In the rows, zero is written as 128.
Where one turn sends some rows of the set: a few examples, then the rows asked
funu: [133 128 152 106 141 123 119 152 100 110 110 165 101 100 164 143 158 143
 142 138 147 169 108 110 133 140 131 159 167 168 141 149 132 151 112  94
 121 141]
Gev: [141 158 131 148 142  62 107 138 127 116 132 122 107 151 161 140 173 146
 112 122 166 138  93 118 132 147 162 120  97 107 125 132 147 111 139 121
 122 108]
suz: [120 125 125 149 163 107  91 153 126 124 111 126 104 118 149 140  99  95
 141 128 138 135 103  80 120 152 171 142 134 130 109 106 128 134 142 111
 140 116]
Lolal: [141 139 114 175 165  89 139 119 133 137 112 104 126 135 155 133 156 144
 118 134 151 140 119 102 127 124 115 132  79 120 110 139 136 121 139 130
 146 127]
mozug: [138 149 143 154 182 108 121  99 117 117 147  99 141 163 144 149 154 148
 124 152 155 133 101 101 108 154 156 148 182 143 120 127 138 128 169 105
 147 121]
beb: [116 130 139 163 124  67 139 145 135 111 116  93 109 148 107 135 154 163
 155 170 123 153 129 100 119 155 135 118 186 114 107 113 113 110 126 104
 110 105]
Ritef: [107 123 164 121 134 121 102 126 123 144 128 112  92 124 149 105 126 104
 128 167 117 111 135  98 113 158  96 105 177 144 127 124 123 151 163 103
 117 112]
Seti: [100  87 142 139 110  80 114 175 117  94 125 125  97 135 138 114 147 168
 160 117 152 147  83 112 103 112 101  93 143 121  91 113 106 140 131  81
 123 120]
ved: [112 132 130 148 157 136 129 135 114 142 166 121 140 144 155 112 135 137
 133 128 118 148  64 128  91 151 135  83 121 114 118 124 134 173 148 117
 126  87]
tuni: [144 150 138 139 152 123 125 135  94 147 108 122  90 127 145 130 142 123
 132 118 132 135  84  91 109 139 179 134 136 121 101 125  96 167 138 124
 128 149]
kipa: [153 127 198 151 190 127 138 133 120  96 151 115 114 130 133 172 160 126
 136 165 154 161 106 116 125 152 115 138 149 125 145 153 100 118 150 118
 116 126]
deza: [ 88 135 120 113 169  87 114 147 125 132 116 140 116 138 111 145 171 152
 121 141 142 158  81 144 103 114 143 120 130 128 110 156 132 104 132 118
  95  96]
nata: [101 147 121 131 133 110 150 131 132 137 161 135 143 139 154 154 159 168
 165 147 127 120 120 119 132 136 111 118 151 161 139 158 141 115 132  68
 147 104]
faza: [111 116 128 124 172 102 141 134 113  70 153 133 137 137 103 168 171 165
 144 133 139 162  74  96 146 130 117 103 173 128 121 109 133 135 132 113
 146 103]
venul: [132  94 150 111 131  91 128 129 111 108 160 108  84 121 129 138 180 140
 134 117 149 161 122 150 145 116  91 119 175 124  94 144 121 119 116 125
 127 144]
tob: [ 97 106 162 122 161 122 132 169 112  97 140 131 121 124 146 123 157 118
 134 108 160 169  70  93 103 133  78 121 132 155 123 170 122 119 146  91
 118 144]
lin: [125 124 140 138 127  93 144 181 115 119 144 146 115 146 140 139 136 159
 120 116 144 107  89 116 128 129 104  75 123  79 117 101 103 157 147 112
 138 105]
nav: [135 101 136 136 157 135  96 181 112 110 111 140 159 132 175 160 130 148
 166 130 121 137  94 100 118 175 140 118 145 115 127 131 113 117 144 120
 111 122]
peku: [175 154 182 146 148 119 119 145 151 146 154 136 121 119 151 122 120 138
 140 115 105 149 136 124 110 136 131 110 152 117 140 149 133 122 144 133
 162 117]
dile: [119 151 152 165 116 108 154 167 141 116 169 127 122 143 148 129 159 104
 131 142 154 131 131 159 136 146 142 134 136 134 121  86 125 145 138 103
 129 116]
fes: [ 97 133 137 136 148 118 165 175 135 120 136 137 131 126 126 122 120 112
  91 105 142 136  95  86 144 141  91 106 128 110 130 161 146 127 142 115
 122 124]
sos: [133 116 153 121 104 109 129 128 129 114 209 124 113 134 140 134 141 174
 125 127 135 140 125 157 135 139 118 152 141 131 111 148 124 128 140 105
 130 115]
kugu: [136 120 155  96 161 108 125 157 104 103 113 156 110 107 141 122 142 180
 116 140 140 173  86 126 103 154 121  92 202 125 101 134 120 114 110 102
 129 108]
Dep: [132  78 178 128 154 108 123 153  92 111 112 122 117 106 156  87 142 141
 133 161 132 134 122  99 140 162  83 117 171 145 112 142 117 134 148 102
 155 111]
Tira: [128 120 153 125 145 100  68 149 133 108  84 128 114 155 137 128 172 155
 137 127 143 149 113  93 118 144  90  65 119 141 126 132 129 131 139 109
 122 107]
nub: [112  89 159 137 129 104 146 130  87  89 155  90 135 148 104 136 162 149
 131 134 133 157  97  84 172 155 105 124 152 127 115 124 140 150 134 114
 142 126]
kevon: [155 142 148 165 153 101 116 110 110  91 138  70 124 123 111 140 132 169
 136 129 119 138 130 121 114 155 171 133 147 140 116 124 140 130 140  97
 141 112]
Larin: [149 106 152 132 142  98 105 130 144 108  96 138  86 162 128 119 160 138
  97 119 141 183 101 110 107 128  76 104 134 132 107 150 139 137 148 122
 127 134]
luvut: [126 101 124 111 117  92  99 161 102 124 121 148 111 115 156 123 145 164
 154 147 135 162 142 104 122 142 117 163 163 155 113  99 104 152 122 108
 132 125]
zeful: [ 96 116 136 167 154 105 124 132 125 134 167 119 124 131 145  91 118 114
 117 123 112 152  91 118 123 130 147  88 132 118 120 146 157 170 151  99
 122  92]
fatuf: [127  66 162 174 133 109 128 146  99 122 117 128 115 164 149 137 161 129
 135 159 136 134 116 135 132 143 122 129  83 138 102 145 128 132 142 103
 130 110]
pugu: [145 168 162 143 125 114 112 146 163 163 134 127 130 146 162 103 133 151
 153 141 122 124 119 106 113 148 131 111 182 111 132 139 143 123 146 132
 149 113]
vib: [101 178 141 149 148 116 166 153 134 151 150 112 136 119 124 144 152 116
 132 135 151 145 126 154 126 124 128 126 137 137 135 101 127 136 122  99
 128 127]
Moso: [150 141 153 120 145 148 127 128 131 111 133 153  85 119 146 144 124 134
 116 138 103 151 117 131  81 153 128  76 174 134 108 122 119 140 124 101
 108 119]
bupet: [111 108 129 122 146 113 126 151 120  99 126 117 123 138 161 162 188 129
 181 140 143 133 112 120 140 164  84  94 164 153 120 134 140  96 113 102
 146 111]
Rig: [134  99 138 140 145  75 126 144 108 136 105 124 101 112 132 122 130 139
 131 121 106 151  96 117 134 105 138 142 184 101 123 168 123 151 165 119
 113 153]

zeful goes to peku
nata goes to lin
fatuf goes to Rig
Where do these go?
Larin goes to funu
tuni goes to mozug
bupet goes to Seti

Where one turn sends some rows of the set: a few examples, then the rows asked
Nefug: [144 134 131 126 142 128 158 145 123 166  94 117 134 120 132 144 120 118
 142 123 119 140 141  90  86 123 148 169 134 132 140 142 121 108 122 181
  70 128 126 127 102 127 109]
Lor: [123 173 138 129 102 121 124  80 114 134  96 101 174 123 126 119  80  91
 156 108 146 106 107 186 120 122 133 127 111 123 141 130 117 103 109 131
  78  99 134 160 130 103 184]
dun: [116 150 141 130 102 118 137 133 142 121  87 145 133 115  90 136 134 126
 128 105 184 169 124 167 127 116 109 124 146 116 129 110 133 115 140 143
 101  92 132 113 113 119 156]
Bisop: [104 160 134 117  93 114 113  82 136 113 123 107 167 130 124 116  77  69
 143  94 154 110 111 176 144 136 132 142 132 125 144 126 133 101 105 127
  83 113 124 157 117  99 170]
dibo: [113 129 152 122 133 121 136 137 130 193 103 106 133 117 119 121 122 117
 146 138 130 117 134 115  92 100 133 190 143 117 132 147 111 109 102 173
  93 119 128 123 121 118 117]
geke: [170 148 171 119 117 113 120 138 130 148 125  95 154 108 119 166 106 118
 125 127  95 144 107 123 110 144 165 156  97 118 153 163 109 135 154 126
  97 105 158  84 144  88 124]
Birop: [148 153 153 121 101 138 104  94 135  90 135 118 144  96 149 164 102 121
 135 139 159 162 117 157  86 186 135 145 131 154 131 109 105 129 152 150
 104 136 156 128  95  90 138]
ruluv: [143 170 167  82 141 113 137 115  79 138 117 112 132 120 112 170  89 128
 115 109 179 148 136 142  80 146 114 171 170 108 167 133 104 147 115 161
  81 114 148  99 119 104 165]
vebib: [145 166 169  92 114  82 139 103  72 129 106 125 138 124  94 173  86 104
 103 137 170 141 119 141  73 141 119 159 160 118 168 131 121 149 124 174
  75 118 142 123 117 101 151]
botu: [110 127 145 112 121 130 147 139 134 188 106 112 130 127 126 134 127 108
 152 128 116 148 134 105  99 123 141 190 131 125 145 143 122 118 128 187
  75 122 138 146 114 128 113]
sil: [124 164 150 108 111 140 156 125 115 100 178 132 134 112 110 169  87 136
 148 141  98 109 120 158 114 158 109 144  93 127 137 133 151 132 136 130
  95 125 101 126 125  84 126]
barur: [125 101 137 112 107 108 132 107 135 142 123 131 167 117 109 129  96 113
 123 124 110 165 156 154 126 107 151 118 115 130 106 174 146 126 119 146
  50 122 114 139 138 109 127]
rirab: [157 125 192 116 116  99 112 121 137 140 138  98 152 117 109 164 102 118
 148 115 106 149  99 145 129 149 160 146 114 116 160 163 107 158 138 143
  98 113 167  88 147 119 131]
dal: [104 151 149 137 106 135 113  94 142 125  99 124 159 128 109 115  97  83
 142 100 146 100 114 160 121 138 164 122  87 132 143 128 135  89 117 127
  78 110 113 141 110  91 178]
tet: [113 143 157 127 105 114 123 120 146 122 100 144 107 131 109 124 147 128
 130 118 157 154 143 173 131 139 107 124 151 110 133 127 136 111 153 149
 110  96 157 124 130 130 138]
Sozad: [112 171 125 132  96 129 119  76 141 122 102 103 154 126 121 110  94  95
 147  84 140 111 112 170 120 131 150 119 111 133 148 138 129 108  99 126
  93 112 123 146 122 101 182]
rud: [138 185 135  97 124 140 134 119 109  92 152 121 139  99  96 157  73 105
 147 136 129 128 120 130 124 167 124 133  73 124 154 126 162 128 150 135
  95 135 113 123 147  99 133]
noz: [150 142 147 126 138 121 132 114 134 174 121 113 132 122 118 130 141 117
 154 144 120 133 133 116 119 103 135 184 137 122 139 148 122 112 117 183
 100 125 124 121  87 130 105]
gufef: [145 144 143  89 121 135 145 125 127  93 164 117 130 109 126 157  80 113
 140 140 107  83 120 141 113 169 114 151  88 135 140 133 171 127 125 145
  91 124 123 136 144  95 135]
Dimo: [141 156 198 107 135 106 149  92  81 126 123 115 125 132 103 166  98 116
 103 118 170 153 135 153  80 129 125 165 163 126 163 141 113 139 134 135
  64 116 153 100 108 120 161]
zopab: [120 134 155 125 132 123 153 126 119 189  99 108 139 125 128 135 122  99
 139 135 128 128 123 109 108 118 144 188 134 130 125 147 131 110 124 193
 101 107 141 164 106 106 120]
zikel: [134 151 175  73 109 104 123 105  90 123 109 133 133 122 101 174 105 113
 117 120 172 156 132 139  69 141 131 168 165 103 188 136 100 140 129 168
  64 113 149 120 113 101 157]
Nef: [107 165 144 134 110 131 107  73 139 118 115 115 192 140 154 130  90  96
 144 102 150 112 105 170 136 118 147 134 125 119 146 125 137 100 121 126
  72  94 121 132 111 103 159]
mut: [116 102 127 107  94 109 119 110 119 138 138 127 163 115 128 149 108 138
 127 111 104 160 137 153 115 109 131 118 143 132 108 179 168 140 127 141
  76 117 120 119 143 112 147]
nide: [139 171 151 105 133 130 135 132 105 106 146 119 130  85 109 153  75 131
 167 140 113  98 112 131 109 166 105 134  94 134 133 133 175 122 117 139
  86 108 124 140 139  82 116]
sem: [128 154 160  99 116 103 134 106  76 118 114 123 143  96  92 168  94 105
 113 117 171 163 137 136  67 116 137 169 160 107 166 143  84 119 134 152
  75 119 149 125  92 101 162]
buke: [132 173 148 101 122 137 136 117 126  85 156 109 131  82 105 161  80 129
 154 126 118 109 126 123 103 150 124 139  84 138 148 142 175 135 126 132
 103 123 127 130 157  95 129]
kosu: [129 148 156 118  82 126 120  90 146 109 123  96 145 101 164 178 111 134
 153 119 160 142 126 170  97 155 142 140 146 144 132 123 103 143 153 140
 121 137 149 127 111  81 120]

dal goes to sem
kosu goes to rirab
nide goes to zopab
Where do these go?
Sozad goes to zikel
Dimo goes to sil
Birop goes to geke
gufef goes to dibo

Where one turn sends some rows of the set: a few examples, then the rows asked
pimis: [130 158 135  98  89 110 140  93 126 136 115 106 113 174 138 128]
las: [156 160 140 107 121 134 147 139 161 106 126 108 134 142 125  96]
nikip: [131 136 116 109 168 153 145 125 122 146 128 115 148 145 137  93]
noras: [157 129 140 129 110  92 153 115 126 162 135 125  89 172 159 139]
Veso: [120 137 155 122 107 121 176  92 132 119 115 145 119 145 104 136]
nup: [115 123 136 134 159 145 123  93 105 148 102 133 131 126 128 155]
dod: [160 131 134 113 128 101 145  92 117 142 111  83 101 153 124 134]
nugif: [143 130 172 120 143 120 110 110 107 119 137  88 134 144 160 155]
sedi: [180 109 143 133 155 132 134 133 145 134 146 140 116 146 127 106]
fipaf: [148 115 172 110  98  91 142 101 117 138 132  93 133 140 129 133]
faka: [156 164 128 121 123 132  86 121 137 152 107 131 110 126 165 138]
roku: [135 136 131 153 140 101 170 109 140 146  89 153 107 157 157 124]
Vagam: [153 119 113 117 113  84 159 137  92 143 127 113 120 148 165 106]
Dogup: [120 163 150 131 125 107 160 148 125 107  80 100 142 136 157 135]
Sumu: [146 123 136 122 126 120 130 150  90 113  99 152 109 132 115 116]
puno: [155 128 127 123 130 121 108 119 129 131 117 136 188 163 145 134]
fub: [123 129 105 112 109 118 145  92 103 162 142 130 119 157 172 127]
Tulap: [146 170 124 139 125 103 127 143 104 112 121 134  80 128 140 142]
fubaz: [106 157 144 150 125 150 148 131 125 103 104 150 139 130 130 127]
lugu: [135 152 103 114 174 104 115 135 132 140  97 125 102 117 137 143]
setiz: [109 137 145 157 165 135 149 131 133 123 131 144 139 129 145 152]
mufeg: [184 138 137 160 116 143 142 123 129 143 101 122 165 143 161 123]
Lamam: [122 169 125 122 143 110 132 138  78 104 119 119 106 140 127 134]
Tor: [142 139 153 123 142 137 129 116 160 164  84 131 155 124 144 113]
tikol: [149 136  94  87  96 105 116  99 122 145 126 135 115 133 131 123]
Lidud: [135 131 133 127 138 113 145 134 108  87 128  93 117  99 142 138]
dufif: [154 121 138 120 102  96 139 129 101 190 104 140 122 143 150 106]
Kiz: [142 150 163 112 107 125 138 163  83 156 118 137 134 139 150 128]
gabi: [144 114 174 120 122 137 137 134 136 155 116 156 167 122 135 113]
gek: [137 140 116 143 157 117 111 114  84 111 135 129  89 132 143 144]
Zepo: [166 154 146 125 126 133 148 128 137 159 121 116 172 141 117 162]
Bedi: [106 132 112 119 131  99 155  96 147 115 136 148 143 139 163 133]
duk: [126 150 155 158 149 125 124 136 155 108 101 158 118 149 133 142]
beko: [142 122 175 126 138 116 137 123 161 130 117 110 170 125 158 121]
valep: [134 141 114 103 118  94 106  90 144 160 114 104 134 124 161 127]
fina: [153 115 145 141 109 108 118 144 140 114 123 171 116 117 146 150]

fub goes to pimis
roku goes to Bedi
Where do these go?
Kiz goes to faka
Tor goes to beko
puno goes to Zepo
fina goes to nup
tikol goes to dod
nikip goes to las
fubaz goes to duk
Lamam goes to Tulap
dufif goes to valep
Lidud goes to Sumu

